Each row has a name. After each piece below comes the name of the row it's from. Each question is about the rows just above it.

bukem: -30 58 -17 -17
kib: -24 54 -18 -18
pifi: 21 -45 14 14
rosek: -12 23 -8 -8
rela: -22 51 -19 -19
vazo: 18 -43 13 13
romu: 12 -25 7 7
teku: 3 -1 2 2
q: 3 -1 2 2
teku
q: 12 -25 7 7
romu
q: 21 -45 14 14
pifi
q: -12 23 -8 -8
rosek
q: -24 54 -18 -18
kib

gota: -20 3 15 -3 -15 19 -14 -5 -15 14 2 9 7 -9 28 24 28 21 19 6 -1 12 -15 -9 8 -10 -23 -16 -8 -3 10 -1 -10 -3 14 -9 27 -5 11 -2 -27 1
Bodu: -28 -20 19 -8 -51 21 -7 1 1 34 -13 24 23 -10 16 40 28 35 38 33 10 19 -5 -28 -11 -21 -26 -13 -1 7 1 -5 -19 5 33 -33 2 -11 25 1 -35 8
gubo: -42 -17 21 -17 -55 28 -20 2 -6 14 -17 29 43 0 5 50 17 46 49 50 9 43 2 -39 -10 -18 -40 -10 -9 -6 4 -7 -39 -5 31 -32 1 -16 31 -17 -16 18
Latut: -20 3 15 -3 -15 19 -14 -5 -15 4 2 9 7 -9 28 24 28 21 19 6 -1 12 -15 -9 8 -10 -7 -16 -8 -3 10 -1 -10 -3 14 -9 27 -5 11 -2 -27 1
-20 3 15 -3 -15 19 -14 -5 -15 4 2 9 7 -9 28 24 28 21 19 6 -1 12 -15 -9 8 -10 -7 -16 -8 -3 10 -1 -10 -3 14 -9 27 -5 11 -2 -27 1 is in which row?
Latut
q: -20 3 15 -3 -15 19 -14 -5 -15 14 2 9 7 -9 28 24 28 21 19 6 -1 12 -15 -9 8 -10 -23 -16 -8 -3 10 -1 -10 -3 14 -9 27 -5 11 -2 -27 1
gota

Visar: 5 -27 24 -1
tife: 21 0 24 -1
Gev: 5 -27 17 23
tafa: 30 8 -4 -46
q: 5 -27 17 23
Gev
q: 30 8 -4 -46
tafa
Which row holds 21 0 24 -1?
tife

Ziv: -7 36 5 -12 12 -59 -54
sinip: -25 7 0 -23 24 -13 -14
Vubib: -25 7 20 -23 24 -13 -14
q: -7 36 5 -12 12 -59 -54
Ziv
-25 7 0 -23 24 -13 -14 is in which row?
sinip
q: -25 7 20 -23 24 -13 -14
Vubib

baguv: -13 38 38 39 -13 -14 23 39 -12 -11 39 39 -12 -13 -14 37 21 39
Nafi: -16 -37 25 25 -15 -16 19 -40 -16 -15 -37 26 -15 -15 -16 26 19 25
vidas: -4 36 43 45 -3 -3 8 38 -3 -3 38 45 -3 -3 -4 45 8 44
Kel: 30 25 -19 -20 28 28 -40 26 28 29 25 -20 29 29 30 -20 -37 -20
Rotu: -36 28 -18 -18 -36 -38 45 32 -35 -34 29 -18 -36 -35 -36 -16 41 -17
pasep: 33 -24 31 33 32 32 -42 -28 32 32 -26 33 34 34 34 33 -40 33
Mezig: -16 -37 25 25 29 -16 19 -40 -16 -15 -37 26 -15 -15 -16 26 19 25
mebu: 22 25 -29 -30 21 22 -33 26 22 21 27 -30 22 22 23 -31 -32 -30
Where do -16 -37 25 25 -15 -16 19 -40 -16 -15 -37 26 -15 -15 -16 26 19 25 appear?
Nafi
q: 30 25 -19 -20 28 28 -40 26 28 29 25 -20 29 29 30 -20 -37 -20
Kel
q: -13 38 38 39 -13 -14 23 39 -12 -11 39 39 -12 -13 -14 37 21 39
baguv
q: 33 -24 31 33 32 32 -42 -28 32 32 -26 33 34 34 34 33 -40 33
pasep

Kuzer: 8 6 -19 -42 27 12 -27
lafil: 2 -5 14 19 -25 14 36
Kodu: 34 15 0 10 -47 48 -1
gitim: 7 5 -6 -9 1 7 -14
8 6 -19 -42 27 12 -27 is in which row?
Kuzer
The row with 34 15 0 10 -47 48 -1 is
Kodu

pegu: 1 -14 25 36 1 4 7 5 3 -13 -1 -20 -43 16
zon: 3 -9 37 -19 2 0 48 -5 -5 -2 0 17 -16 -15
Tupu: 2 17 16 -9 1 2 -2 18 0 -22 -1 0 37 32
tem: -3 -7 23 23 0 -2 -16 -7 -6 19 -4 -1 -3 -3
nugok: 3 -5 -50 19 -1 -1 22 3 -5 27 -5 3 26 -16
q: 2 17 16 -9 1 2 -2 18 0 -22 -1 0 37 32
Tupu
q: -3 -7 23 23 0 -2 -16 -7 -6 19 -4 -1 -3 -3
tem
q: 3 -9 37 -19 2 0 48 -5 -5 -2 0 17 -16 -15
zon
3 -5 -50 19 -1 -1 22 3 -5 27 -5 3 26 -16 is in which row?
nugok

Gizi: -52 -20 45 -48 0 14 -46 43 -21 33 35 28 -12 10 3 -24 -5 -39 -28 -14 29 18 -36
nuno: 36 -4 12 -44 -12 16 37 -17 -1 21 -15 35 46 0 -42 -6 -5 -13 39 41 -45 14 -15
buvuz: 49 -19 -16 -33 -14 -17 33 -15 -5 49 30 -24 -16 2 -5 14 24 -52 35 -31 48 39 -15
Which row holds 36 -4 12 -44 -12 16 37 -17 -1 21 -15 35 46 0 -42 -6 -5 -13 39 41 -45 14 -15?
nuno
Which row holds -52 -20 45 -48 0 14 -46 43 -21 33 35 28 -12 10 3 -24 -5 -39 -28 -14 29 18 -36?
Gizi

lobit: -2 34 -10 2 45 22 11 12 5 4 10
daset: 27 -23 31 22 -37 20 -7 -1 -7 6 -24
fik: -25 6 -18 -9 2 -11 -5 -2 0 -5 6
pade: -36 34 -22 -13 45 0 4 5 7 -5 16
turis: -27 12 -13 -14 16 -10 -5 -1 1 -1 5
Kikil: 21 -32 17 11 -41 -8 -7 -9 -5 5 -14
bomap: -5 6 -5 -2 15 0 1 4 3 -1 6
q: -2 34 -10 2 45 22 11 12 5 4 10
lobit
The row with 21 -32 17 11 -41 -8 -7 -9 -5 5 -14 is
Kikil
q: -36 34 -22 -13 45 0 4 5 7 -5 16
pade
q: -5 6 -5 -2 15 0 1 4 3 -1 6
bomap

Lam: 10 7 22 3 6
nudoz: 12 25 21 20 19
mekep: 22 37 21 16 9
Busis: 9 4 29 30 9
bofut: 12 46 24 3 10
Zib: 5 19 14 3 16
bep: 10 15 27 9 20
lud: 36 23 6 11 7
sutes: 30 4 7 4 13
zekes: 41 27 39 18 38
kivub: 30 10 29 17 12
Which row holds 10 15 27 9 20?
bep
Which row holds 41 27 39 18 38?
zekes
Where do 12 46 24 3 10 appear?
bofut
5 19 14 3 16 is in which row?
Zib

pipa: 14 -13 13 -7 3 -16 15 -4 11 -5 21 -2 20 -15 -9 -2 14 -4 1
Suf: -25 -20 -9 -9 -16 -16 -14 3 -46 -26 -19 -17 -23 -1 -27 -5 -9 -12 11
Denov: -23 -11 11 -5 -5 -13 13 -3 -6 -20 16 -1 16 -23 -23 12 7 -13 1
Nono: -25 -20 -9 -9 -16 -16 -14 3 -46 -26 -19 -17 -23 -1 -27 -5 -17 -13 -21
Fum: -7 -13 13 -7 3 -16 15 -4 11 -5 21 -2 20 -15 -9 10 14 -4 1
lem: 9 1 8 -1 13 8 38 4 -14 -2 9 -1 -9 9 10 -2 15 5 -4
q: -23 -11 11 -5 -5 -13 13 -3 -6 -20 16 -1 16 -23 -23 12 7 -13 1
Denov
q: -25 -20 -9 -9 -16 -16 -14 3 -46 -26 -19 -17 -23 -1 -27 -5 -9 -12 11
Suf
q: 9 1 8 -1 13 8 38 4 -14 -2 9 -1 -9 9 10 -2 15 5 -4
lem
Where do -7 -13 13 -7 3 -16 15 -4 11 -5 21 -2 20 -15 -9 10 14 -4 1 appear?
Fum

zafuv: -21 19 22 25 14
betob: -14 -20 -19 7 -16
kuret: 28 -30 -30 -33 -19
gil: -25 45 39 25 28
q: -14 -20 -19 7 -16
betob
q: -25 45 39 25 28
gil
Which row holds 28 -30 -30 -33 -19?
kuret

lal: -9 -9 19 17 -9 -8 16 40 -10 -10 -9 41 17 41 -9 19 -20 -8 18 -56 -9
kifof: -17 -17 25 -29 -15 -15 -28 18 -17 -16 -17 18 24 18 -17 24 35 -17 -29 -34 -17
Ral: 24 25 -34 -25 24 24 -24 27 25 23 25 27 -31 28 25 -32 28 23 -32 -43 24
q: -17 -17 25 -29 -15 -15 -28 18 -17 -16 -17 18 24 18 -17 24 35 -17 -29 -34 -17
kifof

nosig: 24 -45 48 -46 -44 -24 42
moko: 30 18 -41 37 -31 -42 -29
bol: 27 19 44 33 -29 -38 -30
Vadu: 26 18 -32 31 -34 -38 -31
nipot: 27 19 -37 33 -29 -38 -30
nos: -46 39 37 -11 44 45 -43
The row with 27 19 -37 33 -29 -38 -30 is
nipot
Where do 30 18 -41 37 -31 -42 -29 appear?
moko
q: -46 39 37 -11 44 45 -43
nos
Which row holds 26 18 -32 31 -34 -38 -31?
Vadu

kofu: -55 14 -11 -15 -1
tive: -4 8 -39 7 10
zezan: 17 -5 35 6 -37
pev: 6 10 34 -7 22
The row with -4 8 -39 7 10 is
tive
Where do -55 14 -11 -15 -1 appear?
kofu
17 -5 35 6 -37 is in which row?
zezan

feduf: -3 -1 -8 1 -14 23 -8 2 0 -3 3 0 -32 -2 -10 4 -15 -20 3 1 -1 6 11 6 -2 -1 -1 -12 -8 1 -7 -12 9 6 5 36 12 -3 -4 -3 42
far: 1 1 -4 -1 5 -6 9 6 -2 -2 -5 2 -4 0 -9 5 -24 -14 1 -5 17 4 -4 1 -4 -2 0 -6 13 -1 -13 -18 15 10 10 19 -6 -8 -2 1 -59
lupa: -2 -1 -6 1 -11 19 -7 1 1 -2 3 -1 -25 -2 -8 2 -10 -15 3 1 -3 4 8 4 -1 0 -1 -10 -8 1 -5 -6 5 3 3 26 9 -1 -3 -3 39
Fesib: 3 1 -1 0 16 -12 15 -3 1 1 -4 0 9 -1 -9 -7 -8 -10 -1 -9 1 -6 -10 -4 -6 4 -1 -6 6 0 -2 7 0 -2 0 -14 -23 2 -3 -2 -44
nus: 1 1 -4 1 4 3 4 -2 1 0 -1 0 -8 -1 -9 -4 -6 -7 1 -6 -3 -2 -3 -1 -2 3 -1 -5 -1 1 -3 3 1 -1 1 2 -10 2 -3 -3 -2
Nek: 2 -1 -1 0 10 -2 10 -2 2 0 -3 0 8 -2 -7 -6 -10 -33 -2 -3 2 -5 1 -1 -15 3 -1 -18 -1 2 2 5 1 -1 4 -1 -6 0 -7 -2 -15
q: 1 1 -4 1 4 3 4 -2 1 0 -1 0 -8 -1 -9 -4 -6 -7 1 -6 -3 -2 -3 -1 -2 3 -1 -5 -1 1 -3 3 1 -1 1 2 -10 2 -3 -3 -2
nus
Where do 2 -1 -1 0 10 -2 10 -2 2 0 -3 0 8 -2 -7 -6 -10 -33 -2 -3 2 -5 1 -1 -15 3 -1 -18 -1 2 2 5 1 -1 4 -1 -6 0 -7 -2 -15 appear?
Nek
The row with 3 1 -1 0 16 -12 15 -3 1 1 -4 0 9 -1 -9 -7 -8 -10 -1 -9 1 -6 -10 -4 -6 4 -1 -6 6 0 -2 7 0 -2 0 -14 -23 2 -3 -2 -44 is
Fesib
Which row holds 1 1 -4 -1 5 -6 9 6 -2 -2 -5 2 -4 0 -9 5 -24 -14 1 -5 17 4 -4 1 -4 -2 0 -6 13 -1 -13 -18 15 10 10 19 -6 -8 -2 1 -59?
far

favu: -1 2 1 4 21 3 38 -45 9 -13 -11 3
pepot: -1 2 0 4 3 0 -9 6 6 -4 1 3
Bami: -1 2 0 4 3 0 -11 6 6 -4 1 2
q: -1 2 0 4 3 0 -9 6 6 -4 1 3
pepot
Where do -1 2 0 4 3 0 -11 6 6 -4 1 2 appear?
Bami
The row with -1 2 1 4 21 3 38 -45 9 -13 -11 3 is
favu

nuz: 5 8 -17 0 -19 26 -8 4 -25 -36 34 -4 -32 2 23
tigu: -3 23 -7 -9 4 -6 -10 12 -11 6 11 -12 -9 2 22
Bon: 39 20 7 -17 7 -4 12 12 4 5 16 -11 2 11 -2
nolil: -15 42 18 0 -16 15 1 -4 -16 -3 -10 32 -5 42 15
pegas: -22 14 14 19 -14 5 15 12 -22 -31 2 15 -18 -17 24
mador: 3 44 -12 -21 -9 21 15 -10 2 -9 17 9 4 36 22
tul: -24 5 -7 41 -5 18 7 20 3 -1 26 -21 -6 -29 4
lut: 9 44 23 -15 16 -4 -14 30 -6 5 13 -21 -10 0 27
q: 9 44 23 -15 16 -4 -14 30 -6 5 13 -21 -10 0 27
lut
q: -3 23 -7 -9 4 -6 -10 12 -11 6 11 -12 -9 2 22
tigu
3 44 -12 -21 -9 21 15 -10 2 -9 17 9 4 36 22 is in which row?
mador
Where do -15 42 18 0 -16 15 1 -4 -16 -3 -10 32 -5 42 15 appear?
nolil

sibar: -6 4 7 3 -21 16 10 9 -17 -12 14 -7 -18 -15 -19 9 -4 4 -9 9 1
nupod: -23 -18 -19 2 3 19 -34 -34 -21 5 -28 22 7 -11 -9 -26 13 -15 -14 -29 -32
mor: -42 13 7 -15 -5 17 -54 6 23 -4 -12 4 -52 12 -24 18 -21 7 -24 30 -49
moluv: -7 4 7 2 -22 16 10 9 -18 -13 14 -8 -19 -15 -20 9 -5 4 -10 9 0
lelet: 5 -13 -16 -8 23 -28 -16 -19 15 11 -25 5 23 13 21 -20 2 -12 8 -20 -4
somu: -19 -15 -15 3 -1 19 -25 -27 -21 3 -21 19 5 -12 -10 -21 12 -12 -13 -24 -26
dotas: 5 -13 -16 -8 24 -28 -17 -20 15 11 -25 5 23 13 21 -20 3 -12 8 -20 -4
sidot: -7 4 7 2 -22 16 10 9 -18 -13 14 -8 -19 -15 -19 9 -5 4 -10 9 0
q: -19 -15 -15 3 -1 19 -25 -27 -21 3 -21 19 5 -12 -10 -21 12 -12 -13 -24 -26
somu
q: 5 -13 -16 -8 24 -28 -17 -20 15 11 -25 5 23 13 21 -20 3 -12 8 -20 -4
dotas
q: -42 13 7 -15 -5 17 -54 6 23 -4 -12 4 -52 12 -24 18 -21 7 -24 30 -49
mor

Fuzuk: -29 -9 46 -28 -15 46 -28 38 45 34 -10 -28 32 -4 14
vevof: 12 -1 -40 12 3 -40 12 -34 -39 -15 10 -23 16 -30 20
bodak: 12 -1 -40 12 3 -40 7 -34 -39 -15 10 -23 16 -30 20
Zagu: 12 -1 -40 12 3 -40 12 -34 -39 -31 0 12 -29 -5 -17
rek: -10 35 16 18 18 33 30 -6 5 33 24 13 -5 -5 6
Kep: -10 36 17 19 18 34 31 -6 5 34 24 13 -5 -5 7
lus: -17 0 -26 -20 -20 -19 7 10 -7 -16 10 -23 16 -30 20
bizog: -18 0 -27 -21 -21 -20 7 9 -7 -17 10 -24 16 -31 20
Which row holds -10 36 17 19 18 34 31 -6 5 34 24 13 -5 -5 7?
Kep
q: -18 0 -27 -21 -21 -20 7 9 -7 -17 10 -24 16 -31 20
bizog
12 -1 -40 12 3 -40 12 -34 -39 -31 0 12 -29 -5 -17 is in which row?
Zagu
q: -17 0 -26 -20 -20 -19 7 10 -7 -16 10 -23 16 -30 20
lus

